Each row is where one point has got to under a steady rotation. How many steps took it there?
The counts run from 0 to 421.
147 147 100 168 117 130 147 116 136 158 150 115  93 100 166 136 149 127 147 135 129 144 130  92 126  88 140 163 120 154 136 141 121 113 120 150 113  70 -> 200
129 152 144 145 130  86 121 145 167 148 109 121 131 143 133 104 152 123 185 113 139 156 162 144  93 140 181 142 124 157 128 100 134 137 152 122 113 125 -> 377
100 139 142 140 117 120 118 109 106 156 167 130  90  98 168 115 134 175 125 128 144 171 158  98 132 146 109 128 135 161 100  99 124 124 158 118 110 133 -> 43
 90 150 119 155 108 112 131 120 125 152 148 131 101 153  96  83 117 120 166 132 124 162 131 134 125 148 161  92 122 150  86 122 121 109 141 117  88 128 -> 139
 84 134 153 121 101  97 118 102  92  94 130 116 114 135 123  84 114 131 144 122 151 167 128 134 125 169 156 134  87 158 104 124 141 159 122 127 128 134 -> 158
115 119 131 140 112 105  86 119 133 132 103 112 117 113 127 119 167 103 157  93 175 167 154 140 136 138 136 101 132 163 120 107 118 178 137 115 116 151 -> 396
125  96  86 130 160  99 112 125 117 131  99 133 128  91 104 120  92 138 130 112  92 127 120 138 144 123 115 154 162 132 125 172 155 100 159 124 121  83 -> 347
161 145 111 182 123 125 153 127 119 150 145 111 136 131 120 104 148 102 164 126 113 191 127 117 120 108 161 128 131 146 113 167 117 117 135 107 137 111 -> 219
116 134 120 107 103 112  88  91 119 104 116 120  97 103 161 129 117 139 111 114 142 148 139 129 146 119 126 175 102 162 149 122 144 146 108 167 127  87 -> 179
 88 127  92 119 107 123 128  75 100 123 114 134  97 143 125 104 141  93 133 143 157 138 123 113 162 107 119 121 106 132 101 146 122 158 106 134  98  82 -> 419
156 143  82 138 129 131 111 126 148 179  95 114 104 124 101 116 135 125 132 125 110 178 148 130 118 113 139 111 128 155 148 133 105  89 131 130  90 100 -> 118
122 129 143 152 111 128 100 116 107 125  98  96 139 145  68  85 140  81 164 108 139 170 120 139 122 136 142 139 131 127 108 162 127 114 117 109 120 132 -> 237
122 102 129 131 148 112 138 165 131 139  97 126 120 100  87 125 114 111 162 129 110 141 115 115 114 106 126 150 169 108 136 159 164 114 155 115 106  76 -> 351
122 111  86 112 160 108 118 113 116 107 107 116 130 122 102 131 105 122 129 124 107 152 116 148  99 189 174 123 135 128 124 156 130  90 122 132 115  85 -> 3
141 116 130 173  94 132 138  84 101 136 128 109 110 106 121 109 130  72 133 129 112 166 126 114 152 145 122 145  95 155 119 153 110 163 113 134 148 127 -> 318
130 122 142 164 110  97 101  72 130 161 145 120 147 103 142 131 142  78 127 151 158 130 137 126 143 140 113 144 113 135 129 138 121 179 130 123 162 103 -> 313
 82  96 143 136 106 118 113 108 110 139 105 134  91  93 123 113 144  96 110 132 183 131 113 116 135 103  91 102 127 154 119 122 130 169 139 133 118 107 -> 414
 96 142 141 150 164  98  69 106 101 126 125 140 142 137  99  89 135 119 143 108  95 149 137 156 153 148 145 152 135 128 113 133 133  90 136 111 112 116 -> 243
137 139 116 137 140 100 113 119 141 126 118 104 111 126 120 123 100 152 145  97 136 120 120 135  85 141 143 160 128 170 117 153 134  64 161 160 115  95 -> 363
 74 120 137 135 152  82  86 119 118 164 143 158 112 129 144 102 131 131 134 143 141 134 142 138 102 151 141 101 124 110  86 136 129 119 177 114 124 113 -> 146
121 145 102 137 118 125 124  97  90 122 116 103 147 108  92  82 108 150 136 135 120 148 123 128 156 120 117 172 119 146 137 159 144 108  97 112 105  84 -> 340
119 121 143 113 135  99 111 144 165 125  76 155 136 126 111 128 114 109 128 117 125 173 133 163  91 175 144 135 167 137 144 108 147 127 154 127 133  92 -> 10
114 130 138 156 132  91 113 128 146 165 139 115 126 120  83 135 129 104 164 105 182 139 119 121 120 148  99  91 150 154 123 131 115 130 167 109 102 105 -> 131
123 118 141 162 122 110 135 122 142 142  71 116 137  96 133 102 151 116 132 134 128 138 118 137  99 102 155 192 116 158 169 121 135 123 113 127 138 107 -> 95
122 103 133 155 172 101 131 106 100 104 135 122 128 100 136 146 142  82 141 146  91 128 116 115 131 128 171 183 139 112 124 153 149 118 122 135 133  91 -> 85
110 127 143 134 121 116 116 105 105 155 161 132  95  92 168 121 128 171 117 129 148 163 157  98 126 148  98 125 135 163  99 108 124 126 171 123 117 133 -> 44
126 141  94 106  89 117 131  89 105 125 137 123 124 137 130 100 117 119 152 150 146 173 162 122 170 104 127 118 122 144  85 144 145 176 137 118 116 117 -> 56
125 149 112 127 141 112  99 102 142 161 129 134 143 128 116 139 128 141 124 128 160 158 137 139 116 153  94 113 175 143 119 130 113  73 175 116  97 108 -> 126
126 113 149 121 139 126 108 109 108 132 127  93 118 103 135 148 153 126 127 143 160 171 153 117  83 179 148 114 147 145 107 102 118 107 152 122 106 158 -> 388
122 125  85  88 128 112 122 108 128 108 141 122  84 125 171 168 125 143 123 119 167 171 133 106 100 140 147 114 132 143 110 143 118 113 153 153 110 100 -> 284
122 124 127 138 137 103 108 110  89 113 168 150 107 101 156 121 109 130 112 130 119 162 131 128 156  91 133 125 132 155  85 157 153 137 174 140 146 110 -> 63
 93 126 133 131 121 120 102 103 141 140 140 108 107 116 137 135 131 144 135 119 142 143 143 109 100 210 138 149 160 136 123  87 125  96 113 126  95 116 -> 24
110 112 112 128 105 117 154 112 152 133 111 140 124  88 149 149 133 105 150 156 122 140 142 113 154 113 127 174 182 135 139  97 158 156 124 121 108  89 -> 191
129 112 141 183  97 117 125  96 117 145 141 105 118 100 123 114 144  70 142 126 142 150 122 112 145 136 123 144  98 147 131 144 115 179 107 126 150 117 -> 316
133 126 112 123 100  86 119  99 166 136 144 130 126 126 144 152 105 101 126 142 152 157 143 144 134 135 157 107 141 177 128  96 143 181 145 137 137 102 -> 294
127 132 138 152 128  96 117 131 147 161 130 109 118 129  76 131 120  95 162 104 172 145 121 124 120 150 100  83 141 160 118 134 115 133 170 121 106 105 -> 132
130 128 107 134 100  85 112 101 169 145 149 130 120 126 144 144 111  99 134 144 148 152 144 141 134 125 165 106 131 175 128  96 142 183 135 138 139 101 -> 295
122 105 119 118 131 105  98  92 110 173 148 120 105  88 154 132 120 154 112 146 159 133 165 102 131 140  87 108 130 143 101 128 129 154 172 120 124 119 -> 47
 95 137  86 108 115  96 117 133 147 139 112 128  89 121 165 114 131 167 139 122 162 153 139 127 103 102 166 122 109 159 141 110 131 136 131 137  97  93 -> 279
126 125 139 112 138  94 102 142 172 135  76 152 139 131 115 126 117 107 129 119 129 166 140 165  93 166 144 136 154 135 150 109 147 133 147 131 135  81 -> 11
131 130 100 104  82 124 137  92 103 125 126 115 117 133 123 106 112 113 151 146 150 176 158 114 161 111 114 113 124 150  84 148 143 181 143 124 116 125 -> 55
100 124 145 159 100 126 117  88 120 141 170 144 129 104 176 143 154  99 115 165 152 167 129 113 111 148 138 150 164 118 102 125 122 124 138 117 142 125 -> 307
118 123 105 164 112 134 126  73  91 145 133 131 126 104 136  89 135 108 123 159  78 166 142 127 168 145 144 157 116 128 111 145 119 131 105 110 132 124 -> 322
141 122 120 163 143 102 131 148 158 163  91 110 134  92  94 127 141 125 149 101 127 162 130 128 132 124 131 128 148 174 179 105 120 131 135 104 111 108 -> 113
120 101 121 118 125  96  95 101 167 164 102 129 111 117 138 141 121 119 137 109 136 133 171 125 126 198 105 128 155 142 123  94 127 153 154 126 118 119 -> 29
147 107 107 176 110 103 170 107 151 154 122 113 162  92 132 132 130 117 149 135 157 140 118 120 118 126 120 143 173 166 117 145 128 143 161  99 147 123 -> 211
137 117  95 158 123 113 159  82 140 163 143 108 165  88 144 140 127 134 138 172 147 125 129 112 116 134 127 152 174 149 116 133 132 111 140 101 126 102 -> 208
127 117 114 145 135 100 114  88 108  86 118 132 126 123 151 128 125  91 133 106 112 130 110 142 144 114 151 187 118 147 105 177 139 121 136 160 153  99 -> 81
108 142 121 118 128 128  90  94 136 145 136 107 102 132 132 133 128 140 133 126 129 148 153 114  97 201 148 144 137 133 128  97 123  88  99 139  93  98 -> 22
126 166 123 119 115 130 117 101 121 166 146 133  88 140 155 106 139 141 146 143 115 181 186 101 144 147 125 128 113 144 108 101 116 133 133 131  93 112 -> 39
114 128  92  91 132 106 125 100 130 119 163 115 118 122 157 180 129 128 142 151 170 160 138 102 112 152 159 115 160 125 113 124 134 134 136 127 102  93 -> 287
157 149 104 147 109 116 139 110 160 155 117 141 105 109 165 130 132 115 138 135 124 145 147 120 146  85 120 167 122 166 145 131 129 140 139 160 126  69 -> 197
117 107 119 128 125  95  99 117 169 177 109 125 101 121 133 130 137 109 162 110 136 132 174 112 132 175 116 126 139 130 127  99 125 176 140 120 107 112 -> 31
127 116 123 133 147  98 100 106  89 120 168 146 109 100 154 128 106 124 109 145 117 153 133 128 153  88 133 123 132 148  89 158 156 135 174 142 144  98 -> 64
